In the data rows, zero lies at 4.5, halfway between 4 and 5.
Each pair is two rows. How far apart are they, by a hidden measure? 0 means very close, and 20 very far. Two or three weighted sums of its numbers give each row a place; it is the straight-line distance between the places.
[7 2 5 3 5 5 4 2 4 6 6 5 4 3 2 7]
[6 3 3 4 6 5 3 5 3 4 6 5 3 3 3 7] -> 8
[2 6 5 5 0 5 5 5 6 3 6 3 8 2 4 1]
[6 3 3 5 5 5 4 4 3 4 5 6 2 3 2 7] -> 6
[7 3 4 5 7 4 4 5 4 7 5 6 4 6 4 7]
[7 2 4 4 7 3 4 5 3 6 6 5 4 6 5 7] -> 4
[7 2 4 4 5 5 5 3 4 6 6 5 4 3 1 7]
[1 7 6 6 3 3 5 6 5 5 3 3 8 6 8 1] -> 12
[4 7 5 5 6 3 4 5 7 5 5 4 4 8 7 2]
[7 2 3 3 7 3 3 4 3 4 7 4 3 5 5 7] -> 1
[4 7 6 2 4 7 5 2 8 5 1 6 2 5 3 3]
[4 4 4 5 3 6 5 4 5 5 6 4 5 3 2 4] -> 10
[6 2 2 5 4 6 5 4 3 3 6 6 3 3 2 6]
[5 4 4 4 6 5 4 5 4 4 4 5 3 4 5 5] -> 9
[7 2 4 4 7 3 4 4 3 6 6 4 4 6 5 7]
[5 5 6 4 4 5 6 4 6 5 3 4 6 5 5 4] -> 9
[5 4 4 5 6 4 3 5 4 5 6 5 3 4 4 5]
[3 5 3 5 3 7 4 5 4 2 4 5 4 2 3 3] -> 12
[4 4 4 7 5 4 5 5 3 4 4 5 5 6 6 4]
[8 3 4 4 9 2 3 5 3 6 5 4 4 7 6 8] -> 5
[7 2 5 4 7 3 4 4 2 5 5 5 2 5 5 8]
[4 4 3 5 4 6 4 5 4 4 5 5 5 3 3 5] -> 11
[7 3 4 4 8 3 3 5 2 5 6 4 4 6 6 7]
[7 4 7 4 5 4 6 3 5 7 3 4 6 6 5 5] -> 4
[6 5 6 4 4 5 5 2 6 7 6 4 5 4 2 5]
[4 6 4 4 5 4 4 6 6 5 5 4 5 6 6 3] -> 5
[3 4 3 6 3 6 5 5 4 3 5 5 5 3 3 4]
[6 3 3 4 6 4 4 5 3 4 6 5 3 3 3 6] -> 8
[5 4 4 3 6 3 3 4 4 5 6 4 3 4 4 6]
[3 9 8 0 3 7 6 1 9 8 1 5 2 5 2 2] -> 13
[3 4 3 5 4 6 4 5 4 3 4 5 4 2 3 5]
[7 3 4 4 8 4 4 5 3 6 5 5 4 5 5 8] -> 13
[5 7 8 0 4 6 7 1 9 5 0 7 1 6 4 4]
[3 6 4 6 3 4 5 6 5 4 5 3 7 4 5 3] -> 11
[4 4 3 5 4 6 3 6 4 4 5 5 3 3 3 5]
[2 7 5 4 2 5 5 3 5 3 3 4 5 3 3 2] -> 7
[5 4 4 6 5 4 5 5 4 5 5 5 6 7 5 4]
[6 2 2 5 6 5 4 5 3 4 5 6 3 4 3 7] -> 2
[3 5 3 5 4 6 4 5 4 3 5 5 5 2 3 5]
[3 4 3 4 3 6 4 5 4 2 4 5 3 2 4 4] -> 3
[5 4 3 5 6 3 3 5 3 3 8 4 4 4 5 5]
[3 4 3 5 3 5 4 6 4 2 5 4 4 2 3 3] -> 15
[7 2 4 4 8 2 3 5 2 5 7 4 3 6 6 7]
[3 7 6 2 3 7 6 2 8 4 1 6 2 4 3 3] -> 12
[4 5 3 5 4 6 4 6 4 3 4 5 4 2 3 5]
[3 4 4 6 3 1 4 5 3 1 8 1 7 4 7 1] -> 17
[3 5 4 5 3 5 4 5 5 3 6 3 6 3 4 3]
[2 5 5 3 2 4 5 3 4 3 1 5 3 4 5 3] -> 7
[6 3 3 4 6 5 3 5 4 4 5 5 2 3 3 7]
[4 5 5 5 5 4 4 6 4 5 3 4 5 6 7 4] -> 5
[5 5 5 4 4 4 5 6 5 5 4 4 6 5 6 4]
[4 4 4 5 5 4 4 6 4 4 5 4 5 4 5 5] -> 4
[8 2 5 3 7 4 5 4 3 6 4 5 3 5 3 8]
[6 2 3 4 8 2 3 5 3 4 8 4 3 5 5 6] -> 11
[6 3 3 4 8 2 3 5 3 5 7 4 3 6 7 7]
[3 3 3 4 3 5 5 5 4 3 4 5 3 2 3 5] -> 12
[5 4 4 4 3 6 5 4 5 4 5 5 5 3 3 5]
[5 3 3 4 6 4 3 5 4 4 7 4 4 4 5 5] -> 5
[3 4 4 4 2 5 5 4 5 4 6 4 5 2 3 4]
[7 3 4 3 7 3 3 4 3 5 6 5 2 5 4 7] -> 1
[2 5 3 5 3 6 4 5 5 2 6 4 4 2 3 3]
[7 3 4 5 6 4 5 4 4 8 7 6 6 8 3 6] -> 13
[3 5 3 4 3 6 4 5 5 3 5 5 4 2 3 4]
[4 3 4 5 4 5 4 5 4 4 5 5 4 3 4 5] -> 4
[4 5 5 5 7 3 4 7 4 6 3 4 5 6 7 5]
[6 5 5 3 7 4 4 4 5 6 4 5 2 7 6 5] -> 9
[2 5 3 6 2 6 5 6 5 2 6 5 5 2 3 3]
[6 5 5 3 7 5 5 3 5 5 2 6 2 6 6 6] -> 4
[7 3 4 5 8 3 3 5 3 6 5 5 3 5 5 8]
[2 5 3 6 3 6 4 6 5 2 6 4 5 2 3 3] -> 8
[7 7 9 3 2 7 8 1 9 9 3 4 8 6 3 4]
[5 3 4 4 5 4 4 4 3 4 3 5 2 4 4 6] -> 15
[4 4 4 4 5 6 4 5 4 3 4 5 3 3 4 6]
[8 3 6 4 8 2 4 4 3 8 4 4 5 7 6 8] -> 13
[4 5 5 6 5 4 4 6 4 4 3 4 6 6 8 4]
[2 6 5 3 4 5 4 4 7 5 5 4 4 4 4 2] -> 10
[3 5 4 4 3 6 4 4 5 3 4 5 3 2 2 4]
[3 7 5 5 5 4 4 6 6 5 4 4 5 6 6 3] -> 6
[2 5 3 7 2 4 5 6 4 3 6 4 7 4 5 2]
[5 5 7 4 3 4 6 3 6 4 4 3 7 4 5 4] -> 4
[3 4 3 5 3 5 4 5 4 3 5 5 5 2 3 3]
[3 5 5 4 2 5 5 4 5 4 6 4 6 3 3 3] -> 13
[8 3 4 4 8 3 3 5 3 6 5 5 3 6 6 8]
[6 4 5 4 3 7 6 2 6 7 7 6 6 4 0 5] -> 8
[3 8 7 1 3 5 5 1 7 7 2 4 3 5 2 3]
[5 3 3 5 5 4 3 5 3 4 6 4 4 3 4 6] -> 6
[2 4 5 4 2 3 5 4 3 3 4 3 6 3 5 3]
[3 5 5 5 4 3 4 5 3 3 4 4 5 4 7 4] -> 3
[4 9 9 0 4 8 6 0 9 7 0 6 2 5 3 3]
[4 4 3 5 4 6 4 6 4 3 4 5 4 3 4 4] -> 9
[4 4 3 5 4 6 4 6 4 3 5 5 4 2 3 5]
[8 2 4 4 8 4 3 5 3 5 4 5 3 5 5 8] -> 8
[3 6 4 6 5 3 4 7 4 4 5 3 6 5 6 3]
[2 4 4 6 3 3 5 5 2 1 3 5 5 6 7 3] -> 9
[4 4 3 5 4 5 4 6 4 4 6 5 4 2 3 5]
[4 4 4 6 5 4 4 6 3 4 4 5 4 5 5 5] -> 8
[5 4 3 5 4 5 4 5 4 4 5 5 4 3 3 5]
[3 4 3 5 3 6 4 6 5 3 5 5 4 2 2 4] -> 6
[9 4 7 2 5 6 7 1 7 8 3 6 5 5 2 6]
[2 5 6 5 1 4 5 4 4 4 5 2 7 2 4 3] -> 7
[6 3 5 4 7 2 3 4 3 5 4 4 3 6 7 7]
[4 4 3 5 5 6 4 5 4 3 5 5 4 3 3 6] -> 11
[2 5 5 5 1 5 5 5 5 3 5 3 6 2 4 2]
[4 4 3 5 3 6 4 5 4 3 5 5 5 2 3 5] -> 3
[4 5 4 5 4 5 5 5 4 4 3 5 4 4 5 5]
[4 5 5 5 5 4 4 6 4 5 4 4 5 5 6 5] -> 2
[6 3 3 5 5 4 4 5 3 4 6 5 5 5 5 6]
[4 5 6 4 2 4 5 3 5 4 5 2 8 3 5 3] -> 10
[3 5 4 5 4 4 4 6 5 4 5 4 5 4 5 4]
[8 6 8 3 4 7 7 1 9 8 2 5 6 6 3 5] -> 2
[4 5 5 5 4 3 4 5 3 4 5 3 6 4 6 4]
[4 4 3 4 4 6 4 5 5 3 6 5 3 3 3 4] -> 8
[4 5 4 6 5 5 4 6 4 4 3 4 4 5 5 5]
[7 2 4 4 7 3 4 4 2 5 5 5 3 5 5 8] -> 13
[3 4 4 5 4 5 5 5 3 2 3 5 4 4 5 5]
[3 5 3 5 3 6 4 6 5 2 5 5 5 1 3 4] -> 5
[5 6 6 6 3 3 7 4 5 5 3 4 8 8 8 3]
[4 4 3 5 4 6 4 5 4 3 4 5 3 3 3 5] -> 13
[3 4 2 5 3 6 4 6 4 3 5 5 4 2 3 4]
[3 7 6 6 3 4 6 5 6 6 4 3 9 6 6 1] -> 6
[6 4 5 2 7 5 4 3 6 6 3 6 1 5 4 6]
[5 3 3 4 4 6 4 5 4 4 5 5 3 3 3 5] -> 3
[4 5 5 6 5 4 5 6 3 5 3 4 5 6 7 4]
[4 4 4 5 3 6 5 4 5 3 5 5 5 2 3 4] -> 7
[4 3 3 5 5 4 4 5 3 4 5 5 4 4 4 5]
[4 4 3 6 4 6 4 5 4 3 5 5 4 2 3 5] -> 4
[5 5 6 5 2 3 7 4 5 3 4 3 9 6 8 2]
[3 5 4 5 4 4 4 7 5 4 6 4 5 4 6 3] -> 8
[4 4 3 5 4 5 3 6 4 3 6 5 4 3 3 5]
[2 6 5 3 3 5 5 3 5 4 4 4 4 3 3 3] -> 4
[5 5 6 5 6 3 5 5 4 5 2 4 6 5 7 5]
[5 4 5 5 4 4 5 5 4 4 4 4 6 4 5 5] -> 5
[4 3 3 5 4 5 4 5 4 4 5 5 4 2 3 5]
[4 5 6 6 4 1 7 5 4 3 4 3 9 7 9 2] -> 8
[3 4 3 5 4 5 4 6 4 3 6 4 4 3 4 4]
[5 5 6 5 5 3 5 5 4 5 4 3 7 5 7 5] -> 6
[8 3 5 3 4 8 6 1 7 7 5 7 4 4 0 6]
[6 3 4 4 5 4 5 4 4 6 5 5 5 5 4 6] -> 3
[6 4 4 5 6 4 5 5 3 6 3 5 4 6 5 6]
[3 5 3 5 2 6 5 6 4 3 4 5 4 2 3 4] -> 5
[6 6 6 5 4 6 6 4 6 6 4 5 7 6 5 3]
[3 6 6 3 3 5 6 2 6 4 0 6 2 5 5 4] -> 4
[2 6 5 6 3 3 5 6 5 3 4 2 8 5 7 2]
[7 3 4 5 8 3 3 5 3 5 6 4 3 6 6 7] -> 10
[3 5 3 6 2 6 4 5 5 2 5 5 5 2 3 3]
[5 7 6 2 5 6 4 3 8 7 4 5 3 5 3 3] -> 9
[4 4 3 4 4 6 4 5 5 3 6 5 3 2 3 4]
[3 8 6 3 3 6 5 3 8 5 4 4 4 5 4 2] -> 3
[3 5 3 6 2 7 5 5 5 3 5 4 5 2 3 3]
[2 6 4 6 3 4 5 7 5 3 3 4 7 5 7 2] -> 7
[2 5 5 5 1 4 5 5 5 3 5 3 8 2 5 2]
[2 7 5 6 3 3 5 6 6 4 5 3 7 6 8 1] -> 11
[5 6 7 1 5 5 6 2 6 4 0 6 1 6 6 5]
[4 4 5 4 4 4 5 4 4 4 2 5 3 5 5 4] -> 13
[4 4 3 5 4 6 5 6 4 3 4 5 4 3 3 4]
[4 4 4 4 5 5 4 5 4 3 4 5 3 3 3 5] -> 4
[3 4 3 5 3 6 4 5 4 2 5 5 5 2 3 4]
[3 6 6 6 3 4 6 6 5 4 3 3 8 6 8 2] -> 6
[3 4 3 7 2 5 5 5 3 2 7 5 6 4 4 2]
[8 6 8 2 6 6 6 2 9 9 3 6 5 8 3 5] -> 5
[3 4 3 5 4 6 4 5 5 3 4 5 3 2 3 4]
[6 3 4 4 3 7 5 2 5 5 6 5 5 3 1 5] -> 7
[6 3 6 4 5 4 5 4 4 7 4 5 4 6 5 6]
[4 3 3 5 3 6 4 5 4 4 5 5 4 3 3 5] -> 7
[7 1 3 4 6 4 4 4 2 5 7 5 4 5 4 7]
[7 2 4 4 7 3 4 4 3 5 6 4 3 4 4 8] -> 3
[6 2 2 5 6 4 4 5 2 5 6 6 3 5 4 6]
[5 6 6 3 5 6 5 3 7 5 2 5 2 5 4 4] -> 12
[4 7 6 2 4 3 4 4 7 5 6 3 6 6 5 2]
[5 4 4 5 5 3 5 5 3 3 5 3 6 5 6 4] -> 6
[2 3 3 6 3 2 4 4 0 1 5 5 4 5 6 3]
[6 4 3 6 6 4 5 5 3 6 6 5 7 8 6 4] -> 10
[4 4 3 5 4 6 4 5 4 3 5 5 4 3 3 5]
[3 7 6 3 4 5 4 3 7 5 4 5 3 5 4 3] -> 5
[4 3 3 5 5 6 4 5 4 4 5 6 3 3 3 6]
[4 4 4 5 3 6 5 5 5 4 5 5 5 3 3 4] -> 1
[5 3 3 4 3 6 5 3 4 4 7 5 5 3 1 5]
[5 4 4 5 6 3 4 6 3 5 5 4 5 5 6 5] -> 4
[4 6 5 5 6 3 4 6 5 6 4 4 5 7 7 5]
[2 7 6 6 3 3 5 6 5 5 4 3 8 6 7 1] -> 8
[7 2 4 4 7 3 4 4 2 5 5 5 2 4 4 8]
[6 5 7 4 3 5 7 2 6 5 3 4 6 5 4 4] -> 5
[4 5 3 5 4 6 4 5 5 3 5 5 4 3 3 4]
[4 3 3 5 5 5 4 6 4 4 6 5 3 3 3 5] -> 6
[7 4 6 5 4 6 6 3 6 5 4 5 5 6 4 5]
[2 4 3 5 3 4 5 5 2 2 4 4 5 4 5 4] -> 3
[4 4 3 5 4 5 4 5 4 3 5 5 4 3 3 5]
[5 6 4 4 8 3 3 6 5 4 7 4 4 7 7 4] -> 12
[5 4 4 4 4 5 5 4 5 4 5 5 4 3 2 5]
[5 4 5 5 4 3 5 4 3 4 4 4 5 5 6 5] -> 4
[5 6 7 5 4 4 6 4 6 7 4 3 8 5 5 4]
[4 6 7 1 4 5 6 1 6 5 0 6 1 6 5 5] -> 7
[5 4 4 6 4 3 4 5 2 2 7 3 5 4 6 4]
[3 6 6 6 3 4 5 5 5 5 4 3 7 5 6 3] -> 9
[4 4 3 5 3 6 5 5 5 3 5 5 4 3 3 4]
[7 2 4 5 7 4 4 4 3 6 6 5 5 6 4 7] -> 8
[8 4 6 3 7 3 4 3 4 9 6 4 6 7 5 8]
[1 5 4 7 3 4 5 7 4 3 4 4 6 5 6 2] -> 16
[4 5 5 4 6 4 4 5 5 5 3 5 3 6 7 4]
[6 2 3 5 6 4 4 5 3 5 7 6 4 6 4 6] -> 10
[6 1 3 4 6 4 4 4 2 5 5 6 2 5 4 8]
[4 4 3 4 5 6 4 5 4 3 5 5 3 3 3 5] -> 7
[7 3 5 4 6 4 5 4 4 8 6 5 6 7 4 6]
[5 7 5 4 7 3 4 5 6 4 5 4 4 7 7 3] -> 2
[4 2 3 6 4 4 4 5 2 4 6 5 4 5 4 5]
[7 7 7 1 7 6 5 2 9 9 2 6 2 8 4 5] -> 9
[4 8 6 4 5 5 5 4 7 5 2 4 4 7 7 2]
[3 5 3 6 3 5 4 6 4 2 5 5 5 2 4 3] -> 7
[5 3 3 6 5 3 4 4 2 4 6 5 5 5 5 5]
[4 4 6 2 5 3 5 2 3 5 1 5 2 5 5 6] -> 9
[3 5 3 5 2 6 4 5 4 2 5 5 5 2 3 3]
[4 4 4 5 6 3 4 6 3 5 3 4 4 6 6 5] -> 1
